[-9 0 -19]
[22 16 -1]
[8 -1 8]
[-17 -29 -3]
[-11 14 15]
->
[-17 -29 -3]
[-11 14 15]
[-9 0 -19]
[8 -1 8]
[22 16 -1]

[-8 0 3 -1 1 -1 1 0]
[16 -7 8 -9 -11 -10 -11 -4]
[-31 -7 -8 29 -12 17 5 5]
[-11 1 -4 0 1 0 3 0]
->
[-31 -7 -8 29 -12 17 5 5]
[-11 1 -4 0 1 0 3 0]
[-8 0 3 -1 1 -1 1 0]
[16 -7 8 -9 -11 -10 -11 -4]

[2 -1 1 0 2 0 1 1 2 -2 1 -2 1 1]
[-2 0 -1 -3 2 -3 -1 2 0 2 -3 -3 1 4]
[24 -1 10 29 -19 24 8 -18 0 -18 29 26 -12 -34]
[5 3 1 -1 -1 -1 -3 1 1 1 0 2 2 2]
->
[-2 0 -1 -3 2 -3 -1 2 0 2 -3 -3 1 4]
[2 -1 1 0 2 0 1 1 2 -2 1 -2 1 1]
[5 3 1 -1 -1 -1 -3 1 1 1 0 2 2 2]
[24 -1 10 29 -19 24 8 -18 0 -18 29 26 -12 -34]

[-11 7 15 12 -30 9 -7 -6 23 18 25 -28]
[-1 1 -7 -4 2 -3 -2 -5 -4 -6 -17 -5]
[4 9 -14 10 2 -3 -11 -12 2 -18 6 -12]
[-19 -8 -21 -20 7 3 5 6 1 4 -13 -8]
[-16 15 2 -31 2 7 -8 0 3 17 9 31]
->
[-19 -8 -21 -20 7 3 5 6 1 4 -13 -8]
[-16 15 2 -31 2 7 -8 0 3 17 9 31]
[-11 7 15 12 -30 9 -7 -6 23 18 25 -28]
[-1 1 -7 -4 2 -3 -2 -5 -4 -6 -17 -5]
[4 9 -14 10 2 -3 -11 -12 2 -18 6 -12]

[24 -11 -11 1 -18 -27 -18 1 15 9]
[17 23 -15 1 0 -35 -28 -7 27 5]
->
[17 23 -15 1 0 -35 -28 -7 27 5]
[24 -11 -11 1 -18 -27 -18 1 15 9]

[12 34 -18]
[-8 -7 3]
->
[-8 -7 3]
[12 34 -18]
---
[0 1 -1 1 -2]
[34 5 23 0 2]
->
[1 -1]
[5 23]

[-5 24 13 -19]
[16 19 -5 -7]
[12 -25 -35 31]
->
[24 13]
[19 -5]

[3 3 -9 -4 8]
[5 6 -4 6 -3]
[-1 0 -28 -8 4]
->
[3 -9]
[6 -4]

[-2 14 28 -33 -13]
[13 3 5 6 -13]
->
[14 28]
[3 5]

[9 -9 -4]
[-11 31 -17]
->
[-9 -4]
[31 -17]

[-9 -9 -1 -7 -7]
[-25 -26 -1 -10 -22]
->
[-9 -1]
[-26 -1]

[2 7 14 -4 -26]
[-5 3 29 8 4]
->
[7 14]
[3 29]
